In the data rows, 128 means zero.
Some points, one per row:
np.array([38, 127, 87, 194, 114, 141, 71, 111])
np.array([56, 126, 105, 122, 129, 142, 76, 107])
np.array([115, 159, 86, 126, 30, 113, 109, 121])
np.array([127, 129, 84, 130, 116, 101, 125, 131])
np.array([20, 128, 83, 154, 149, 67, 140, 148])
np.array([110, 115, 133, 113, 137, 112, 110, 119])
np.array([163, 179, 81, 151, 0, 154, 149, 154])
np.array([194, 99, 132, 114, 147, 142, 127, 126])
np.array([225, 187, 160, 90, 96, 206, 118, 108])
np.array([221, 88, 131, 132, 201, 165, 136, 127])
np.array([89, 47, 199, 160, 187, 195, 150, 153])
np.array([174, 112, 132, 125, 137, 107, 152, 120])
np.array([128, 158, 121, 127, 96, 131, 101, 137])
np.array([134, 150, 114, 101, 184, 56, 152, 100])
np.array([133, 167, 101, 131, 83, 142, 95, 130])
Here are 14 more points, each followed by its number:
np.array([107, 194, 124, 117, 122, 148, 108, 165]) 0
np.array([166, 131, 173, 145, 141, 140, 167, 136]) 1
np.array([107, 154, 141, 134, 100, 145, 200, 189]) 2
np.array([185, 162, 56, 52, 199, 97, 83, 109]) 3
np.array([180, 113, 129, 117, 69, 125, 150, 141]) 4
np.array([117, 149, 100, 144, 96, 130, 83, 133]) 5
np.array([160, 109, 112, 107, 109, 145, 128, 164]) 6
np.array([85, 106, 178, 143, 129, 131, 126, 97]) 7
np.array([144, 162, 98, 93, 107, 141, 82, 122]) 8
np.array([88, 127, 135, 107, 139, 148, 140, 143]) 9
np.array([86, 149, 216, 136, 112, 146, 136, 53]) 10
np.array([73, 167, 93, 104, 151, 93, 115, 110]) 11
np.array([128, 173, 111, 97, 145, 124, 142, 129]) 12
np.array([0, 131, 28, 209, 137, 129, 34, 95]) 13
Which three of these numbered points are nearest to each point below by angle, seen from the average point of the first points? Their numbers follow each, nearest first.
np.array([122, 102, 120, 122, 114, 126, 103, 119]) > 7 13 6
np.array([127, 113, 122, 124, 133, 108, 137, 141]) > 9 1 2
np.array([95, 137, 222, 212, 108, 181, 172, 56]) > 10 7 1
np.array([121, 134, 131, 134, 126, 118, 165, 129]) > 2 1 9
np.array([235, 150, 184, 154, 144, 130, 159, 123]) > 1 4 6
np.array([160, 113, 129, 137, 76, 141, 161, 140]) > 4 6 2
np.array([203, 127, 102, 101, 124, 149, 116, 168]) > 6 4 3
np.array([65, 140, 197, 170, 146, 143, 157, 96]) > 7 10 9
